In the data rows, zero lies at 4.5, halfway between 4 and 5.
Here are some rows, each followed by its group. Groups can overlap.
[5 0 4 9 4 3 4 6 3 3 4 4 5 0 5 4 3 0 5 0 0 3 4 4 5 5 4 0 4 4 4 4 7 9 1 5 5
 0 7 5 5 0 9 4 9 4 4 0] TT
[4 6 4 5 4 4 6 4 5 4 5 6 1 5 5 4 1 4 5 5 6 6 5 4 6 5 6 4 6 4 5 4 6 4 3 6 2
 4 3 4 4 5 6 5 4 6 3 5] QF
[5 4 5 7 5 6 6 4 4 3 5 4 6 5 5 3 5 5 4 5 5 8 5 5 5 5 5 4 5 1 4 7 3 3 7 5 4
 3 5 6 4 5 4 4 5 4 4 7] LP
[3 4 6 4 5 5 2 7 4 4 4 7 5 3 4 4 6 5 5 5 5 3 6 2 5 5 4 5 4 6 6 2 6 2 6 5 5
 6 5 4 5 4 4 5 5 4 2 5] PP
[4 5 4 3 6 3 5 4 6 5 5 4 4 6 7 8 5 5 4 5 4 5 2 4 3 2 7 5 3 6 5 7 7 4 5 4 6
 6 4 5 4 6 5 4 4 4 6 4] QF
[5 3 3 4 5 7 3 6 4 8 5 5 4 5 6 7 6 6 5 5 6 3 6 4 2 6 6 7 4 4 3 4 4 4 5 3 5
 6 4 3 5 3 4 5 4 4 6 5] CR
[0 4 9 4 9 3 6 4 4 5 1 2 6 2 0 6 5 5 4 5 5 4 5 3 4 6 2 4 4 4 1 8 4 3 7 6 4
 5 5 4 9 5 4 3 4 2 3 5] PP
[0 5 5 4 7 6 6 4 4 4 3 5 3 3 6 9 5 5 2 5 4 4 6 6 3 5 6 4 2 4 0 4 3 5 4 6 4
 6 4 5 6 5 5 5 4 4 5 6] PP
[5 0 3 9 4 4 4 6 3 4 4 4 5 0 5 3 4 0 5 0 0 4 3 4 6 5 5 0 4 4 5 3 7 9 2 5 4
 0 8 6 4 0 9 4 9 4 4 0] TT
[4 6 4 4 5 3 4 5 6 3 5 3 5 5 6 6 5 4 4 5 4 5 3 4 3 1 7 5 4 5 4 7 7 5 6 4 6
 6 3 6 4 5 4 4 4 4 6 5] QF
[6 0 4 8 4 3 4 7 3 4 5 4 5 0 5 3 4 0 4 0 0 3 5 4 6 5 4 1 5 4 6 3 6 9 1 5 4
 0 7 6 4 0 9 5 9 4 6 0] TT
[2 5 5 6 7 5 4 2 4 5 1 4 5 4 4 3 6 4 1 5 4 5 6 6 4 5 5 4 2 3 1 5 3 4 4 6 4
 6 5 5 5 5 5 2 4 2 3 6] PP
[5 5 4 3 4 5 4 5 4 5 4 5 5 4 4 4 5 3 5 5 3 3 6 5 5 4 4 5 4 5 5 3 4 5 7 6 6
 4 5 5 5 6 3 4 4 3 5 4] QF
[5 3 4 4 4 5 6 1 4 5 4 4 5 4 5 4 5 6 5 4 6 5 4 5 3 4 5 5 5 4 5 3 3 5 8 6 5
 7 5 5 4 3 3 5 4 3 5 5] PC
[5 6 5 5 4 3 6 4 5 3 5 5 2 7 5 3 2 4 5 6 5 6 5 4 6 5 6 4 8 8 5 3 6 2 4 4 3
 3 3 4 4 5 5 5 4 5 5 5] PC
[5 6 4 2 3 7 2 6 4 4 5 5 5 5 4 3 5 5 6 5 4 3 5 4 3 5 6 5 2 2 5 4 4 4 5 5 6
 5 7 5 4 4 4 4 4 6 4 5] CL
[5 4 5 5 5 4 5 4 5 3 4 5 3 5 6 5 2 3 5 5 5 5 5 4 4 4 5 4 6 3 5 3 6 5 5 5 3
 4 3 5 4 5 5 5 4 6 4 5] PC
[5 5 4 1 4 3 4 6 4 5 4 4 5 5 6 3 4 5 6 4 6 5 3 5 4 5 4 6 4 6 4 4 4 4 4 4 4
 5 2 4 5 4 1 5 5 5 5 5] PC
[5 7 5 0 4 5 4 8 0 3 4 6 4 0 5 3 5 5 5 3 6 4 4 5 5 6 4 2 6 2 5 6 4 5 5 5 5
 5 5 5 6 5 5 4 3 4 4 6] CL
[4 4 1 4 4 4 5 4 5 5 9 1 6 5 4 7 5 5 3 4 5 6 5 3 4 4 4 6 8 5 3 4 4 4 5 3 5
 5 5 4 2 4 4 5 3 3 6 5] LP
[4 6 4 4 5 2 4 4 5 5 5 3 6 6 6 6 6 4 4 5 4 6 2 4 3 2 6 4 4 6 5 7 7 5 4 5 5
 5 3 6 5 6 4 4 4 3 5 5] QF
[4 5 4 6 6 4 4 5 5 9 9 4 2 5 3 6 5 5 4 5 5 4 5 1 3 4 4 5 3 7 2 6 3 4 5 4 5
 5 4 4 3 5 2 3 4 9 4 5] FB
[6 5 5 6 3 5 4 4 4 5 2 0 5 4 0 4 5 5 5 4 5 3 5 8 4 4 3 4 6 3 5 6 9 3 5 4 6
 6 7 4 5 4 4 2 4 4 8 5] PC
[5 5 4 4 3 4 7 4 4 5 4 5 4 5 5 4 4 6 5 5 6 7 6 5 4 4 3 5 5 5 6 2 5 4 8 5 2
 3 6 4 5 6 4 6 5 3 3 4] PC
[6 5 5 5 5 3 6 3 4 6 4 6 2 6 5 4 1 4 5 5 5 5 5 5 7 5 6 4 6 5 5 4 5 3 3 5 4
 4 3 4 4 6 5 5 5 6 4 4] CR
[5 6 5 5 7 7 4 6 3 4 4 4 4 5 5 7 6 4 3 5 4 4 6 3 4 5 3 5 3 4 5 3 3 5 6 5 6
 5 7 5 5 4 4 4 4 5 4 5] FB
[5 3 4 5 4 3 6 3 5 4 5 5 3 6 5 4 2 4 4 6 5 5 6 4 7 5 6 5 6 5 5 2 5 3 4 5 3
 4 3 4 4 5 5 5 4 6 4 5] PC
[4 4 4 5 9 4 4 5 4 2 3 1 5 4 6 7 5 5 6 5 4 1 6 5 4 2 5 5 5 5 5 5 6 4 5 4 4
 6 5 3 5 6 4 0 4 5 6 5] QF
[5 0 5 4 3 5 4 6 3 8 4 3 5 3 5 4 6 5 5 2 2 3 3 4 4 6 3 6 5 5 4 6 5 4 5 4 7
 3 4 3 7 7 2 4 7 3 2 2] CL
[6 6 7 3 5 7 5 4 7 4 5 5 5 5 5 6 5 6 6 5 6 3 3 4 5 5 5 5 5 4 6 6 1 4 5 3 5
 6 6 7 6 6 5 4 3 3 4 5] CR
[0 4 9 7 5 4 3 2 0 4 5 5 6 3 0 3 5 5 0 5 6 5 5 2 6 5 4 5 6 5 9 5 3 5 7 8 5
 5 9 5 2 4 5 8 3 3 9 3] FB
[5 0 4 9 4 4 3 7 3 4 4 4 6 0 4 3 5 0 5 0 0 4 5 4 6 4 4 2 5 5 5 3 7 9 1 5 5
 0 7 5 5 0 9 4 9 3 6 0] TT
[5 6 4 3 5 4 4 5 6 4 5 3 5 6 7 8 4 4 4 5 4 5 3 4 3 1 7 4 4 6 4 7 7 4 5 5 5
 5 4 6 5 5 4 3 4 4 5 5] QF
[3 5 4 4 1 4 3 5 4 3 4 4 5 2 6 3 5 4 6 4 5 1 6 6 4 4 3 5 4 4 6 7 8 4 6 5 5
 5 3 4 5 5 4 1 4 4 4 5] FB
[5 5 5 5 5 4 6 4 5 2 4 5 2 5 5 5 2 4 5 5 6 6 5 5 7 4 6 4 8 8 5 4 7 3 4 4 2
 3 3 4 5 5 5 5 4 5 4 5] PC
[4 6 4 5 3 5 8 7 4 4 5 4 5 5 6 5 5 5 8 5 5 4 5 6 5 5 5 5 4 6 7 4 2 5 6 0 5
 5 6 4 5 6 4 5 4 6 5 4] CL
[4 6 4 3 4 4 1 4 4 9 5 4 2 3 4 4 4 5 8 5 5 6 3 3 4 5 3 5 9 2 6 4 2 4 4 6 5
 4 9 5 5 5 3 2 4 8 5 4] FB
[6 7 4 3 3 7 2 6 5 4 4 5 6 5 4 4 5 5 6 5 5 4 4 5 2 5 5 6 2 2 4 4 4 4 4 6 5
 5 6 4 4 4 4 5 3 6 4 5] CL
[2 4 6 5 5 4 2 7 4 5 5 7 5 2 3 5 6 4 5 5 5 2 5 3 6 4 4 5 5 6 6 2 6 2 5 3 5
 6 5 5 5 5 4 5 4 5 2 4] PP
[6 5 4 4 5 4 6 3 4 5 5 5 2 6 5 4 3 3 7 5 5 6 5 5 5 5 7 4 4 4 5 3 5 4 4 5 3
 4 3 5 3 5 5 5 4 5 4 5] LP
[5 4 4 5 4 4 4 4 3 4 4 4 5 4 5 4 6 4 6 3 4 5 4 5 1 4 2 5 4 4 6 4 6 4 7 4 6
 4 5 1 5 2 7 4 9 4 5 4] PC
[6 5 5 5 4 3 6 3 4 5 5 5 1 7 5 3 3 4 5 5 5 5 5 5 6 5 7 4 5 5 5 3 5 4 3 5 3
 3 3 4 4 5 4 5 3 6 5 5] LP
[5 4 4 6 4 4 5 6 4 6 4 5 6 5 4 5 5 4 5 5 5 3 6 5 3 5 0 4 4 4 6 3 9 8 3 4 4
 2 2 4 5 5 4 5 6 2 4 2] QF
[6 5 5 4 5 4 5 4 5 3 5 5 1 7 6 4 2 3 7 4 5 6 5 5 5 5 5 5 6 5 5 3 6 3 5 5 2
 5 3 4 4 5 5 5 4 6 3 5] QF
[5 4 4 4 3 5 4 6 1 4 4 6 5 7 5 3 5 5 5 0 1 2 5 5 2 1 3 6 3 5 5 4 7 5 5 6 5
 6 3 0 7 6 4 5 9 4 8 7] PC
[5 5 4 5 4 4 5 3 4 3 3 5 4 6 6 3 2 4 5 5 6 5 6 4 7 5 5 4 9 6 4 4 5 2 4 6 2
 4 4 5 5 5 5 4 4 4 4 5] PC
[4 4 5 4 4 4 7 4 6 2 4 3 5 4 5 4 5 6 5 5 4 4 5 7 4 4 3 3 5 4 5 7 2 5 5 2 4
 6 4 9 5 6 4 5 2 3 7 4] CR
[5 0 4 8 4 4 4 7 3 4 4 4 5 0 5 4 5 0 5 0 0 3 3 4 6 5 5 1 5 3 5 3 7 9 2 6 4
 0 7 5 5 0 9 4 9 3 5 0] TT
[5 5 4 5 4 4 6 3 4 5 4 5 3 6 5 3 2 4 4 5 5 5 5 5 7 5 6 5 7 5 5 3 5 3 5 4 1
 3 3 4 4 5 5 4 4 5 5 5] PC
[6 7 5 3 4 5 1 5 5 5 4 3 4 4 3 3 5 6 4 5 4 7 5 4 5 5 4 5 4 2 4 5 4 5 5 6 5
 6 6 5 4 4 2 5 4 6 4 6] CL
[7 2 0 3 3 6 3 7 3 3 3 3 4 5 3 3 4 5 4 5 6 4 3 5 4 7 4 3 4 4 4 5 0 5 5 4 6
 5 5 4 5 4 4 4 6 4 7 5] LP
[5 3 4 4 5 5 4 5 4 4 5 5 5 5 5 3 5 6 4 5 3 2 5 5 4 4 6 5 5 5 5 5 4 4 6 4 4
 5 6 4 7 4 2 4 4 5 5 4] FB
[5 5 4 5 4 3 7 3 4 3 4 5 2 7 5 4 2 4 5 6 5 6 5 4 6 5 8 4 7 9 4 4 5 2 4 5 2
 3 3 5 4 5 5 5 4 5 3 6] PC
[5 6 4 2 5 5 2 4 4 5 4 5 5 5 5 3 4 5 3 4 6 4 4 5 9 4 3 5 4 2 5 8 4 4 4 4 0
 3 2 5 4 5 4 5 5 5 4 6] LP
[4 5 5 6 6 5 4 4 5 8 9 4 1 5 3 6 5 5 5 5 5 5 5 2 4 5 3 5 3 6 2 5 4 3 4 5 5
 5 4 5 3 4 2 2 4 9 4 5] FB
[4 6 1 4 3 3 4 6 7 7 5 2 5 2 4 4 5 6 6 5 5 1 1 4 3 3 3 9 7 4 5 3 3 4 5 6 6
 5 5 1 6 3 4 6 5 4 2 4] PP
[1 5 4 5 6 5 3 2 5 5 2 4 4 4 4 4 6 5 2 5 5 6 5 6 3 4 4 3 3 3 0 6 3 4 5 6 5
 6 3 5 5 4 4 3 4 1 5 6] PP
[5 6 5 3 4 5 5 4 6 3 5 4 5 4 5 3 5 6 4 6 4 4 6 7 4 5 3 2 4 5 4 6 2 5 5 2 4
 6 4 9 5 6 4 4 3 5 7 4] CR
[5 1 2 5 5 4 4 9 9 5 4 3 5 0 4 4 5 5 6 8 0 1 0 5 0 4 3 6 6 7 5 5 4 5 5 5 6
 4 2 2 7 0 9 4 9 5 5 0] TT
[7 6 2 5 2 2 3 6 2 5 4 5 6 5 0 5 5 6 0 5 6 6 5 7 4 7 3 6 4 4 0 5 5 5 4 0 5
 5 8 4 1 5 3 9 4 4 9 6] FB
[2 4 5 5 7 5 4 3 5 5 2 4 5 4 3 5 5 5 2 5 5 6 7 6 4 4 4 4 3 4 0 5 4 4 4 5 4
 6 4 5 5 4 5 2 4 2 4 6] PP
[1 5 5 5 7 4 4 2 5 4 2 4 4 3 4 5 5 4 2 5 5 5 5 5 3 5 4 5 1 3 0 6 3 4 4 6 5
 5 4 4 5 4 5 3 3 2 4 6] PP
[4 5 4 5 6 3 4 5 4 7 9 4 3 5 3 6 5 5 3 5 4 5 5 2 4 4 3 5 5 6 1 6 4 5 4 5 6
 5 3 5 2 4 2 4 5 8 5 5] FB
[6 5 4 3 5 3 4 4 7 4 5 3 5 5 6 8 6 4 5 4 5 6 3 4 2 2 7 4 3 6 5 7 7 6 5 4 6
 5 3 5 4 6 4 3 3 5 5 5] QF
[3 5 4 6 6 5 3 5 4 9 9 4 2 5 4 7 6 5 4 5 5 5 4 2 4 5 4 6 4 7 2 6 4 4 4 4 5
 5 5 4 3 4 2 3 4 8 4 5] FB
[2 4 5 5 7 6 5 2 5 5 2 4 4 3 4 4 5 5 2 5 5 6 5 6 4 5 4 4 3 3 0 5 4 4 3 6 5
 6 4 5 5 4 5 2 4 2 3 6] PP
[5 5 5 4 4 4 6 3 4 4 4 5 3 6 5 4 1 4 4 5 5 5 5 4 7 4 6 5 6 5 5 2 6 4 3 5 3
 4 3 4 4 6 6 5 4 6 5 5] CR
[5 1 1 4 3 4 4 4 4 7 5 0 5 7 5 4 5 8 5 5 0 0 4 3 4 8 6 9 4 3 5 5 4 4 5 2 6
 4 4 0 5 4 2 5 7 4 6 2] TT
[5 3 5 5 0 7 3 3 9 4 6 9 5 5 6 4 4 6 0 5 5 4 8 5 4 4 4 1 1 5 5 6 4 4 6 9 5
 5 0 4 2 3 4 9 5 5 0 5] TT
[5 5 4 4 5 3 4 4 6 4 4 3 6 6 6 8 5 4 4 5 3 6 3 4 2 2 7 4 4 5 4 7 7 4 6 5 6
 5 4 6 5 6 4 3 3 3 5 5] QF
[5 4 4 4 3 4 5 5 4 4 5 5 5 7 6 3 5 3 5 4 6 4 6 5 4 5 6 4 4 2 4 6 2 5 5 4 4
 3 6 5 4 3 4 5 5 4 4 5] LP
[5 7 7 4 5 6 4 7 5 5 4 4 6 5 4 6 6 6 4 5 6 4 2 3 3 4 4 6 4 3 5 4 3 6 4 4 5
 6 6 4 6 6 5 5 5 4 2 5] CR
[5 4 6 5 0 7 2 3 7 4 7 9 5 4 6 4 5 6 0 5 6 3 7 6 4 3 5 3 2 4 5 4 5 4 6 9 5
 5 0 4 1 3 4 9 4 4 1 5] TT
[5 6 4 3 4 8 3 5 4 4 5 6 5 5 4 3 5 5 5 5 4 3 5 4 3 5 5 6 2 2 6 5 3 4 6 5 6
 5 7 3 4 5 4 4 4 7 5 5] CL
[5 1 5 5 3 5 2 6 6 2 4 4 5 5 4 3 5 6 5 4 4 5 6 4 7 5 3 7 3 5 5 5 6 8 0 3 5
 4 2 3 5 4 4 4 1 4 4 5] CR
[4 5 3 5 2 4 7 4 4 2 4 4 5 5 5 4 5 5 4 4 1 4 5 7 3 4 5 3 4 4 5 0 5 4 5 4 6
 4 6 0 5 5 5 5 4 4 5 5] TT
[6 4 5 8 4 4 5 4 4 5 4 5 4 6 5 4 1 6 4 6 6 6 5 6 9 5 7 5 5 6 5 2 4 4 1 4 0
 1 4 5 5 6 5 5 4 4 5 4] TT
[3 4 8 6 6 4 3 8 4 4 4 8 6 4 4 4 5 5 6 5 5 3 5 1 6 4 4 5 5 6 6 5 5 2 5 4 6
 6 5 4 5 5 4 5 4 4 2 5] PP
[6 5 4 5 5 3 6 3 4 5 4 6 3 6 5 3 1 4 5 6 5 6 5 5 7 5 5 5 7 6 4 4 4 3 4 5 2
 3 4 5 4 5 5 6 4 5 4 5] PC
[5 6 4 0 2 4 6 4 5 5 4 5 6 5 6 3 2 5 4 6 5 5 5 6 9 5 7 5 3 2 4 5 4 5 5 5 3
 3 4 4 5 4 4 4 5 3 4 8] LP
[6 5 3 6 4 5 4 2 4 4 4 4 5 4 4 4 6 5 4 5 4 4 4 7 6 5 5 4 6 5 5 5 7 5 3 5 5
 5 2 2 6 4 4 5 1 4 4 2] CR
[6 5 5 5 4 4 6 3 4 4 4 5 2 6 5 3 1 4 5 5 5 6 5 5 6 5 6 5 8 6 4 3 6 4 3 5 2
 4 4 4 4 5 5 4 4 5 5 5] PC
[4 6 4 3 4 8 3 6 5 4 5 5 5 4 4 4 5 5 6 5 4 3 5 4 3 5 5 5 1 3 5 5 3 5 5 6 6
 5 7 5 4 4 5 4 4 6 5 4] CL
[6 4 5 3 4 4 5 4 6 3 4 4 5 5 5 4 5 6 5 5 3 3 5 7 4 5 3 2 5 4 5 7 2 4 4 2 4
 5 4 9 5 6 3 5 2 4 7 5] CR
[1 4 7 6 7 4 3 5 4 4 5 6 6 2 2 5 6 5 4 5 4 4 5 2 5 4 4 5 5 6 6 2 5 2 5 4 4
 6 5 4 6 4 4 5 4 4 2 6] PP
[5 0 4 9 5 4 4 7 3 3 4 4 4 0 5 4 4 0 5 0 0 3 4 3 6 5 4 0 4 5 5 4 7 9 2 5 4
 0 6 5 4 0 9 4 9 3 5 0] TT
[7 4 3 4 6 2 4 6 4 4 7 4 5 5 2 7 5 5 8 5 5 1 5 9 5 2 3 5 5 5 9 4 5 6 3 7 6
 5 1 5 9 4 3 5 5 6 2 5] FB
[5 4 5 3 4 5 5 4 7 2 4 4 5 4 6 3 5 6 4 5 4 4 4 6 4 5 4 3 5 5 5 7 2 5 6 2 5
 6 5 9 5 6 4 5 2 4 7 5] CR
[5 6 3 5 4 6 5 4 5 6 4 4 5 4 3 3 7 5 5 5 5 5 5 5 4 5 4 5 4 3 5 2 5 4 2 5 5
 5 4 5 5 6 4 6 3 4 5 5] PP
[5 6 3 3 4 6 5 6 2 4 5 4 5 6 5 6 5 6 5 5 4 4 4 4 4 5 2 5 5 1 5 5 5 4 5 4 6
 5 7 5 6 6 6 4 4 4 5 6] CR
Which 4 groups are nearest to each row below, nearest first, going by the distance to the centre of the group?
[5 5 5 3 3 5 5 3 6 2 5 4 6 4 5 4 4 6 4 5 3 4 5 7 4 5 3 3 6 5 5 8 3 6 5 1 4
 6 4 9 4 6 4 5 2 3 7 5]: CR LP QF CL
[2 4 5 5 7 5 4 1 6 5 2 4 4 3 4 5 5 4 1 6 5 6 6 7 4 6 4 4 3 4 0 5 3 4 4 6 6
 6 4 4 5 5 4 3 4 2 4 6]: PP CR LP FB
Which 4 groups are nearest to each row below, nearest first, going by the average distance to the group's rows?
[3 5 4 6 6 5 3 5 5 8 8 5 2 5 4 6 5 5 3 5 5 4 3 2 3 5 4 5 4 7 2 7 5 3 4 5 5
 5 5 4 3 4 3 3 3 9 4 5]: FB QF CL PP
[5 5 5 4 4 5 5 3 6 2 4 4 5 5 5 4 4 5 5 5 4 4 4 7 5 5 3 2 5 4 5 7 2 5 5 1 4
 5 4 9 5 6 4 5 2 4 7 4]: CR LP QF CL
[4 4 4 5 4 5 5 4 5 5 4 4 5 5 6 5 5 5 4 5 5 5 5 6 4 4 3 5 5 5 6 4 7 4 4 4 6
 5 5 2 6 5 4 4 4 5 5 4]: QF PC CR CL
Group PP spreads out most along one direction. Which 3 other groups' directions of most spread are closest to that one, closest first?
CR QF CL
Which 3 other groups have their centres nearest to the centre of group PC, nearest first?
LP CR QF
Which 3 groups are nearest to each row below, nearest first, going by the distance to the group's nearest row?
[5 5 5 4 4 4 7 4 4 4 4 5 2 6 5 4 3 4 4 5 5 6 5 4 7 4 7 4 7 7 4 3 5 2 4 5 2
 4 3 4 3 5 6 6 4 5 4 5]: PC CR LP
[5 6 4 0 4 7 1 5 3 4 3 5 5 4 5 3 5 5 4 5 4 3 6 5 3 6 4 4 0 6 5 5 3 5 5 5 7
 2 2 6 3 5 4 5 4 4 5 5]: CL QF PC
[5 2 3 3 3 5 5 7 2 4 4 6 5 3 5 4 5 5 5 6 4 1 3 5 4 5 4 7 8 5 6 3 3 5 6 1 4
 3 4 5 4 5 4 5 4 4 5 4]: FB QF CL
[0 4 5 5 8 6 5 3 4 4 2 4 4 3 3 5 6 4 2 5 5 7 6 6 4 4 4 4 2 4 0 5 4 3 4 6 5
 6 4 5 6 4 5 2 4 2 4 6]: PP FB LP
[5 0 3 3 3 5 4 5 4 7 4 4 5 5 6 3 7 5 3 3 7 4 4 4 5 5 4 6 6 9 5 5 5 6 0 4 5
 1 3 2 5 5 4 4 4 4 4 1]: CL CR PC
[5 5 4 4 3 5 5 4 6 3 4 4 7 4 5 4 4 6 4 5 4 3 5 6 4 4 3 3 5 5 5 7 3 5 6 2 5
 6 4 9 4 6 5 5 2 4 6 4]: CR QF FB
Which 4 groups are nearest to each row below, nearest first, going by the distance to the group's nearest row?
[5 6 4 7 4 4 6 4 4 4 4 5 2 5 5 3 1 5 5 5 6 6 5 5 9 5 6 5 5 5 5 2 5 3 3 6 1
 3 3 5 4 6 5 5 5 6 5 5]: PC CR QF TT
[4 5 3 3 4 2 3 4 5 4 4 4 5 5 5 3 5 1 4 5 4 8 6 4 8 4 7 0 3 5 3 6 5 6 6 4 3
 8 6 5 4 4 3 5 7 5 4 5]: LP CL QF PC
Group QF spreads out most along one direction. Which 3 other groups' directions of most spread are closest to that one, closest first?
CR LP PC
Which 3 other groups have their centres nearest to the centre of group FB, nearest first?
CL CR LP
Which 3 groups are nearest to each row below, nearest first, going by the distance to the centre of the group?
[5 3 4 4 4 5 4 4 4 6 4 4 5 5 4 3 6 6 4 4 6 5 4 6 4 6 4 5 6 6 6 1 6 5 4 4 6
 4 3 3 3 6 3 5 4 4 5 3]: PC CR FB
[0 3 9 6 8 5 6 7 6 6 3 9 6 4 0 6 5 6 4 5 5 0 5 0 6 5 1 5 6 5 7 4 4 3 5 2 5
 6 6 5 9 5 4 5 4 4 1 5]: PP FB CR
[5 5 5 3 5 4 6 4 4 2 4 5 4 7 5 6 4 5 6 5 6 3 6 3 3 5 9 5 4 8 5 4 4 5 5 5 6
 5 5 4 3 4 4 4 4 5 3 5]: QF PC CR
[5 5 4 5 3 2 6 3 4 3 4 5 4 5 6 2 3 3 6 6 6 6 5 4 6 5 5 5 9 6 5 2 7 2 4 4 3
 5 3 5 4 6 6 5 3 5 4 5]: PC LP CR
[1 5 5 6 7 5 4 2 5 4 1 4 4 4 4 5 5 4 2 6 5 5 6 6 3 6 5 4 3 3 1 6 3 4 4 6 5
 5 5 6 5 5 5 2 4 2 5 6]: PP CR LP
[5 5 4 5 5 3 4 2 4 4 4 5 4 5 5 4 2 3 4 5 5 5 5 6 6 4 6 4 9 6 5 4 5 3 5 5 4
 5 3 4 5 6 5 5 4 5 4 4]: PC LP QF
[4 5 4 7 7 5 4 5 5 8 8 4 2 5 4 7 5 5 3 5 5 5 5 2 3 4 4 5 3 6 2 6 4 3 4 4 5
 5 4 5 2 5 3 3 4 8 4 4]: FB QF PP
[3 5 5 4 9 4 4 6 4 2 4 1 5 5 7 8 6 5 6 5 4 2 5 5 4 3 5 5 5 4 4 4 5 4 4 4 5
 5 4 4 6 6 3 0 4 3 7 5]: QF CR PP
Which 3 other groups have their centres nearest to the centre of group CL, nearest first?
CR FB LP
Which 3 other groups have their centres nearest to the centre of group QF, nearest first?
CR PC LP
Group LP spreads out most along one direction. Which 3 other groups' directions of most spread are closest to that one, closest first?
PC QF CR
